In the rows, 128 means zero.
Each path is a new rotation, seen through one point. The rows after it are directions, each followed by how far the rotation turns it, in degrees each step (0 if it stays put).
Each turn is a multiple of 5 degrees from 10 to 175, or 0.
Each row of a path follows its step; steps can be skipped.
Rotation 1:
step 0: [130 127 136 123 140 139 133 108 119 123 134 133 117 124 140 130 117 131
 138 129 120 139 123 117 131 123 119 137 143 131 117 134 117 132 137 132
 124 121 126 122 143 119 123 127 122 122 132 143 142 134 124 133]
step 1: [139 130 128 121 130 144 126 122 120 122 135 128 124 135 140 136 128 123
 133 134 130 139 115 143 145 134 128 132 120 128 127 123 114 134 131 131
 143 113 128 125 132 110 138 119 137 118 120 138 130 127 131 131]
step 2: [130 130 141 127 143 135 121 110 126 140 120 135 119 139 139 127 119 128
 120 134 132 132 127 130 140 124 134 133 117 121 124 127 127 129 137 121
 146 122 121 128 131 129 128 129 130 109 126 119 110 140 130 134]
step 3: [139 107 143 122 138 136 130 124 119 138 130 117 124 131 141 125 112 129
 122 136 118 130 118 135 131 116 120 124 134 127 122 128 125 129 147 139
 121 129 130 130 140 128 125 119 129 118 139 119 121 130 122 135]
step 4: [143 116 133 123 123 148 127 120 130 123 134 123 128 135 143 133 126 121
 118 115 119 122 128 142 129 127 133 122 136 116 132 125 121 143 141 134
 132 128 129 124 123 112 135 128 115 120 116 130 123 127 118 131]
step 5: [123 116 126 116 128 134 125 104 112 130 129 131 133 139 135 129 112 132
 118 118 143 132 132 129 132 130 124 131 129 126 121 130 134 130 133 125
 133 132 121 119 126 136 135 125 112 115 116 140 118 133 117 134]
step 6: [126 113 137 132 130 142 122 117 114 134 136 111 127 132 138 128 127 138
 131 124 134 138 133 127 125 136 125 116 124 125 121 128 118 122 136 140
 117 128 119 121 142 127 127 120 132 127 123 144 121 137 139 138]
step 7: [129 123 128 123 134 149 127 117 122 137 132 130 118 142 132 139 122 125
 124 117 112 134 129 132 114 131 126 118 122 117 126 121 130 122 122 129
 139 125 120 127 129 102 128 126 133 128 126 135 130 128 133 144]
step 8: [123 111 138 123 141 114 127 107 113 123 131 126 127 141 141 151 115 126
 127 122 125 129 120 128 134 134 127 137 124 122 125 123 125 122 119 128
 132 128 128 122 117 121 133 130 126 122 135 122 123 129 128 140]
step 9: [134 126 125 129 132 124 121 109 124 130 141 119 119 127 141 129 121 142
 136 121 129 125 123 123 140 126 133 131 141 113 117 122 112 123 142 135
 119 128 133 125 135 114 124 139 135 120 130 129 128 138 126 141]
Directions:
[129 131 124 129 132 132 123 127 128 128 127 129 129 128 125 126 130 126
 126 125 125 128 131 130 128 128 128 128 125 131 132 125 128 127 130 127
 129 129 130 128 123 124 128 134 130 126 125 130 125 126 127 128]
130
[132 126 130 130 131 125 128 126 127 127 121 132 131 129 129 128 127 130
 130 129 132 132 129 126 127 126 127 131 129 126 128 126 127 126 128 126
 128 135 128 127 128 129 125 129 128 128 128 129 125 126 130 126]
120
[126 132 129 129 126 129 127 129 126 129 127 128 132 127 128 127 130 132
 129 129 136 128 128 128 130 123 128 125 127 126 127 131 127 126 127 128
 131 123 131 128 128 128 130 129 130 127 127 133 126 128 128 131]
85
Rotation 2:
step 0: [132 128 115 134 133 133 142 132 121 126 120 131 124 142 128 125 119 132
 135 131 134 134 137 114 110 129 127 129 130 121 128 138 133 138 122 121
 124 117 114 122 112 112 139 128 122 131 129 128 124 118 110 139]
step 1: [127 122 137 130 116 124 127 126 116 122 132 141 132 137 125 129 128 131
 147 131 117 121 156 114 120 129 128 123 130 125 126 134 130 132 129 117
 119 135 124 127 114 118 126 121 144 128 128 136 134 122 117 120]
step 2: [133 121 127 126 120 149 138 133 123 118 127 126 130 137 129 138 135 139
 140 143 122 113 140 136 135 138 141 135 134 121 131 132 117 128 132 118
 120 121 125 129 134 125 137 108 130 125 118 138 128 129 125 119]
step 3: [134 135 123 130 133 134 145 136 125 131 130 124 125 134 122 123 136 136
 126 129 128 137 129 127 122 151 136 141 137 135 124 133 132 136 127 124
 119 120 130 131 123 116 118 102 124 136 123 134 135 108 129 122]
step 4: [126 128 130 136 135 118 140 122 134 127 127 144 115 129 117 124 134 135
 131 124 135 133 142 120 115 132 136 123 144 120 118 135 122 130 129 118
 111 116 136 140 124 113 138 125 129 134 131 134 141 129 119 136]
step 5: [131 118 126 140 125 129 131 149 119 128 137 136 121 131 135 124 129 129
 138 124 125 122 148 121 134 120 132 142 140 121 114 131 120 129 123 126
 109 127 130 134 124 124 134 130 136 113 114 136 127 124 122 135]
step 6: [128 129 123 134 138 135 143 135 121 122 129 117 138 126 133 124 130 134
 133 118 131 115 138 138 127 130 137 140 130 127 128 137 117 128 121 123
 121 145 118 120 107 119 143 112 129 124 122 133 135 126 126 123]
step 7: [130 140 111 128 127 144 141 120 131 120 139 139 123 130 130 129 121 139
 133 120 129 136 140 122 118 140 135 139 125 127 125 144 132 128 128 115
 134 123 121 127 117 120 131 116 130 118 143 141 134 122 126 126]
step 8: [126 121 122 139 116 128 138 133 128 117 138 144 128 132 111 129 137 135
 134 129 132 112 139 108 138 141 128 127 126 133 122 138 127 134 135 125
 126 122 133 132 120 115 134 127 127 131 135 135 121 118 112 130]
step 9: [130 118 141 124 124 134 148 141 119 131 137 127 122 136 132 135 134 143
 130 125 123 110 147 121 127 130 144 131 122 122 121 126 111 130 122 129
 119 124 134 117 130 126 128 127 129 137 128 135 135 114 126 129]
Directions:
[131 126 130 127 126 130 133 131 128 128 127 124 126 128 128 128 130 128
 124 127 130 129 128 128 126 125 130 132 133 129 132 129 127 124 127 130
 131 129 124 126 126 130 128 130 125 131 126 126 128 125 128 125]
110
[129 127 125 132 128 130 127 134 127 127 127 126 130 130 128 127 129 126
 129 131 128 127 124 126 132 129 126 133 128 129 129 127 130 131 130 130
 129 126 128 129 129 127 129 128 123 126 126 129 123 127 125 132]
130
[131 125 127 128 123 131 128 124 129 127 128 129 132 128 132 131 131 128
 127 131 127 124 129 125 128 133 129 124 128 130 128 129 131 127 131 131
 132 128 126 128 128 128 128 125 128 127 131 129 131 126 128 128]
60
[128 128 125 125 128 130 130 130 127 131 130 128 126 128 134 132 124 129
 126 130 127 133 131 126 127 129 129 130 128 128 126 129 130 131 127 129
 128 124 129 126 130 131 125 131 130 123 126 128 125 125 130 127]
160
[129 130 124 128 130 130 128 125 129 129 129 128 129 134 129 128 127 123
 126 127 127 128 129 133 128 131 131 129 126 127 125 130 129 128 125 128
 130 131 128 129 128 127 127 127 125 134 125 127 127 129 132 131]
100
Rotation 3:
step 0: [128 139 142 103 136 134 122 144 127 134 131 133 122 137 127 125 133 129
 140 135 132 122 124 124 136 121 137 125 128 123 137 119 122 135 126 139
 128 119 122 123 130 127 125 117 137 129 134 134 141 142 129 123]
step 1: [138 122 118 130 122 136 131 151 119 136 126 130 135 127 133 114 121 114
 133 128 132 132 148 135 127 126 111 129 128 134 122 117 133 127 125 133
 127 135 119 118 128 132 129 131 122 127 143 118 127 132 130 119]
step 2: [126 126 141 147 137 140 128 131 124 132 137 124 130 127 142 133 117 125
 129 144 125 132 126 129 135 127 130 125 125 127 138 145 128 122 142 120
 124 127 115 130 108 130 129 125 126 130 139 142 122 128 129 125]
step 3: [135 127 154 113 141 133 121 134 121 129 136 132 111 134 135 128 130 137
 130 125 126 131 132 136 126 131 127 124 127 136 116 119 124 137 135 128
 133 131 131 126 137 115 128 117 133 134 134 139 125 142 120 135]
step 4: [132 140 124 138 119 121 132 146 122 141 128 125 131 116 126 110 125 127
 132 124 119 121 138 139 134 130 113 123 129 128 126 118 146 137 123 116
 121 128 119 126 132 130 119 124 131 115 126 132 122 133 121 132]
step 5: [129 124 128 134 127 128 134 146 130 126 132 136 130 133 140 121 128 130
 118 146 127 131 108 139 138 121 134 122 125 125 138 147 136 124 130 120
 131 120 118 132 125 114 139 122 124 132 123 131 132 136 133 118]
step 6: [127 126 141 125 133 129 122 145 131 117 126 119 114 130 130 112 133 127
 117 124 128 123 127 121 120 149 121 135 120 132 129 124 124 135 133 141
 132 127 131 132 132 119 134 127 130 137 148 130 125 140 121 123]
step 7: [112 131 139 143 123 133 111 142 120 134 131 127 127 129 126 122 114 128
 130 128 129 123 135 121 142 127 108 134 127 129 129 124 140 127 120 127
 116 121 128 117 126 136 128 116 139 120 120 127 127 129 133 130]
step 8: [127 122 126 129 126 145 131 134 114 135 133 141 124 134 129 122 120 126
 118 140 117 132 129 134 124 132 141 115 126 115 115 145 132 125 128 121
 130 123 128 114 131 118 140 124 124 134 124 124 118 135 137 129]
step 9: [131 130 132 130 122 127 131 132 133 120 130 106 118 133 134 115 136 124
 132 123 121 115 136 131 129 139 134 143 120 113 122 134 132 129 141 129
 138 127 128 127 122 124 129 125 135 122 142 138 130 144 125 141]
Directions:
[130 126 132 128 132 128 133 126 130 126 127 128 122 130 126 127 132 130
 127 129 127 126 125 124 124 129 129 130 129 130 128 130 126 125 130 124
 130 127 125 126 123 127 127 127 129 129 129 127 131 130 128 128]
115
[128 125 125 126 124 126 128 131 127 128 130 128 127 131 129 128 132 128
 126 123 130 129 128 127 130 131 127 126 129 131 126 126 124 127 128 127
 124 128 128 126 127 133 126 125 132 125 129 129 131 129 123 130]
120
[131 129 129 128 127 131 125 130 125 124 126 129 127 136 126 127 127 128
 128 128 131 128 126 129 123 127 129 123 127 129 124 127 126 131 127 129
 129 131 127 128 126 125 129 129 125 126 125 126 127 126 125 127]
145
[127 126 130 126 128 129 122 127 131 126 127 126 127 127 130 128 130 123
 128 126 129 130 124 131 125 128 133 127 128 129 133 129 130 128 131 129
 124 127 129 125 128 125 126 131 129 129 130 127 126 130 126 133]
115
[126 133 126 127 127 129 128 127 130 129 128 124 127 128 125 128 128 127
 129 129 126 125 128 127 126 127 125 122 125 125 130 128 125 130 127 127
 126 122 128 131 123 131 127 130 127 129 130 131 123 130 127 128]
160
Rotation 4:
step 0: [126 123 132 123 132 122 109 140 132 140 136 124 121 138 121 131 114 112
 135 120 116 128 128 141 140 130 147 122 128 121 136 133 121 143 133 140
 131 121 131 131 127 129 122 137 121 123 125 141 129 133 126 135]
step 1: [141 131 128 128 127 121 110 152 131 141 129 131 134 128 132 130 131 134
 128 128 109 130 125 121 127 138 129 127 122 130 115 144 141 114 129 138
 132 132 136 126 124 136 134 124 137 138 133 130 129 129 126 140]
step 2: [129 141 131 132 132 129 113 141 126 125 145 147 137 128 132 141 133 117
 127 128 120 117 129 123 139 130 124 125 142 129 130 134 114 143 122 122
 134 124 140 132 127 134 128 129 127 132 122 122 143 132 123 121]
step 3: [130 124 142 120 129 106 122 132 124 139 132 137 130 129 124 121 124 124
 122 129 123 147 128 134 148 138 129 117 137 126 136 133 126 125 133 145
 129 137 137 138 120 131 140 133 128 120 118 126 123 127 119 124]
step 4: [141 142 130 136 129 127 116 133 123 122 124 123 131 129 126 129 120 130
 126 126 116 129 120 143 131 149 125 126 136 128 123 139 132 137 119 144
 138 126 135 140 129 128 122 132 146 142 134 135 138 128 140 127]
step 5: [117 141 124 127 127 131 112 149 132 129 134 144 116 128 125 136 118 120
 130 134 123 141 133 136 137 128 131 131 122 124 120 140 116 130 132 133
 130 123 134 124 139 144 125 146 129 120 129 132 129 131 123 122]
step 6: [139 143 138 123 121 121 120 142 117 132 125 131 132 131 125 122 137 122
 113 132 121 130 125 125 138 137 131 140 127 141 124 127 127 115 130 140
 120 116 139 137 122 138 142 123 133 125 122 121 137 117 129 133]
step 7: [128 130 135 127 125 126 128 132 122 115 128 131 135 119 130 139 122 119
 122 130 122 123 124 128 143 147 137 119 136 124 128 123 114 138 119 129
 138 128 149 142 135 145 120 123 132 119 137 136 126 133 126 123]
step 8: [132 135 131 119 118 115 127 147 129 132 121 134 123 138 125 123 115 117
 131 137 125 137 131 145 131 128 140 107 118 120 132 129 128 131 125 148
 126 122 132 129 120 128 133 131 128 125 131 135 140 134 121 133]
step 9: [139 137 120 132 114 127 122 145 130 127 127 128 134 128 129 126 127 124
 136 135 114 122 122 125 135 136 139 140 134 135 114 143 131 135 138 132
 124 125 139 138 125 134 124 130 141 144 141 135 127 117 119 135]
Directions:
[128 131 129 132 129 130 126 125 127 131 129 128 126 123 130 129 124 126
 132 130 128 122 127 128 127 129 126 133 130 126 129 125 127 132 129 126
 129 129 129 130 130 129 132 126 129 128 130 132 129 129 126 127]
145
[132 127 123 130 128 130 126 125 129 127 131 125 128 130 129 127 130 126
 125 129 128 124 127 130 128 124 129 128 130 131 127 128 126 134 127 130
 126 124 131 129 125 128 126 129 127 130 125 129 130 126 133 127]
160
[134 128 131 131 128 127 129 129 128 128 130 130 134 131 124 126 129 132
 129 129 132 127 128 127 127 131 128 131 127 127 129 131 125 126 128 127
 127 126 127 127 128 127 126 125 131 129 130 132 130 126 130 127]
145
Rotation 5:
step 0: [136 132 134 130 134 136 126 123 128 119 116 130 113 132 120 125 136 123
 116 136 141 131 124 135 135 129 118 114 120 140 129 119 124 115 130 131
 119 122 138 137 138 141 127 139 136 138 115 130 114 110 146 134]
step 1: [125 133 121 135 121 136 126 122 115 103 135 121 118 107 121 128 117 137
 122 123 121 133 122 144 116 130 128 125 123 127 121 136 145 124 135 122
 129 112 125 127 134 119 124 135 130 111 131 127 128 123 134 136]
step 2: [137 141 118 132 138 143 121 111 129 121 127 122 122 131 140 108 112 139
 118 128 120 129 124 114 141 127 129 137 125 120 122 113 134 124 122 144
 120 144 127 126 133 122 124 126 126 133 133 132 128 131 132 139]
step 3: [130 132 140 134 134 129 123 132 108 127 124 145 125 125 123 128 136 129
 111 120 136 130 113 141 128 124 120 131 115 133 131 129 128 136 142 137
 123 141 125 142 120 138 126 127 124 132 149 130 131 128 115 146]
step 4: [141 125 132 121 133 128 132 127 122 122 127 127 134 126 132 128 129 128
 126 118 130 124 131 148 108 110 150 150 129 120 124 125 136 109 132 140
 128 140 128 139 126 115 133 131 126 122 126 119 125 124 138 122]
step 5: [140 119 123 110 123 136 121 115 121 121 128 139 138 129 130 129 130 126
 139 128 129 129 133 141 137 119 123 110 134 142 115 115 119 119 114 132
 122 140 125 133 119 120 119 129 135 136 132 141 126 133 133 142]
step 6: [135 106 136 112 114 133 140 134 132 131 122 136 109 118 129 127 130 133
 118 134 120 150 122 142 136 129 130 140 120 132 129 135 131 129 131 119
 118 128 136 121 127 122 123 144 126 131 129 124 126 118 131 141]
step 7: [136 133 113 120 108 130 131 111 136 125 129 143 121 110 120 129 125 136
 120 139 119 125 119 121 119 129 132 128 134 126 125 129 140 117 126 131
 129 138 133 136 128 120 122 114 119 121 129 119 118 146 122 117]
step 8: [133 130 132 132 135 136 124 120 118 131 122 122 134 126 123 138 140 131
 118 134 123 131 117 110 141 112 130 136 125 137 127 117 133 130 110 108
 128 140 140 134 116 126 118 121 126 138 138 132 127 113 118 127]
step 9: [130 123 123 131 114 132 112 134 121 131 123 126 119 133 123 137 130 121
 115 120 117 136 117 143 118 128 131 141 125 141 136 144 127 130 121 137
 125 134 142 145 124 131 141 131 141 124 118 132 139 127 117 113]
Directions:
[130 129 127 128 127 127 128 130 125 127 129 130 127 128 124 125 132 123
 129 127 128 129 128 126 132 128 124 132 125 130 127 126 127 129 129 130
 122 125 128 126 124 128 130 128 132 132 126 125 128 127 125 129]
125
Rotation 6:
step 0: [133 132 136 123 134 132 134 127 130 122 132 123 131 116 117 144 133 136
 136 125 130 141 122 138 129 121 147 131 144 124 117 114 115 122 121 118
 118 123 124 141 129 121 132 119 117 121 127 128 127 128 129 134]
step 1: [124 133 141 132 125 142 119 125 126 123 121 130 136 127 124 138 130 134
 130 128 116 136 110 133 133 125 126 129 142 123 133 127 115 125 124 116
 121 121 122 131 128 130 132 124 137 119 132 115 134 137 104 139]
step 2: [130 139 146 124 117 121 132 117 119 126 143 117 133 118 133 135 134 114
 126 128 130 138 117 138 133 135 132 126 138 114 136 132 130 120 124 127
 116 116 121 136 127 119 130 124 140 121 125 118 127 124 123 127]
step 3: [120 127 140 126 115 129 139 126 124 118 139 134 116 123 123 125 119 124
 134 116 119 150 136 134 131 118 122 128 141 120 127 126 135 117 122 121
 122 127 131 138 134 129 125 116 140 121 130 127 128 131 121 144]
step 4: [130 129 134 127 116 128 125 127 136 114 130 128 110 126 130 139 123 117
 139 124 128 137 120 133 145 122 141 119 136 126 122 111 123 130 130 113
 122 122 129 145 124 126 141 124 134 123 130 128 127 136 129 122]
step 5: [125 127 142 130 124 135 133 125 127 110 137 132 130 115 132 139 133 139
 126 118 116 142 115 127 127 123 132 110 138 135 130 131 122 138 122 111
 120 124 127 126 140 132 137 132 132 121 122 122 132 132 128 127]
step 6: [118 143 123 125 121 127 131 116 119 125 134 117 131 120 134 145 134 120
 140 126 114 141 120 137 121 126 132 127 139 134 124 118 133 124 120 122
 121 125 117 135 135 117 140 128 118 118 129 122 133 120 118 134]
step 7: [119 130 143 122 128 125 127 127 131 121 130 129 126 128 125 128 131 130
 129 119 116 137 118 139 135 121 131 132 149 131 117 124 114 118 132 128
 126 128 127 130 142 108 130 122 144 128 132 117 129 122 123 143]
step 8: [131 120 137 123 130 128 120 133 129 124 142 122 129 128 124 135 131 131
 133 132 132 133 118 136 123 125 139 124 148 125 131 119 133 111 119 119
 114 117 126 149 129 127 134 118 139 124 133 119 135 139 125 127]
step 9: [126 128 135 122 119 139 131 134 121 123 127 124 119 115 124 145 132 133
 124 124 119 140 118 139 132 118 125 123 134 115 141 134 130 134 126 109
 133 111 124 138 128 125 125 117 140 125 131 125 125 128 119 137]
Directions:
[130 131 133 129 127 128 131 123 128 128 126 132 128 128 127 127 127 125
 129 130 130 132 130 126 132 130 127 130 126 123 129 129 125 128 128 129
 124 129 128 128 126 132 127 129 125 125 125 129 126 132 127 129]
35
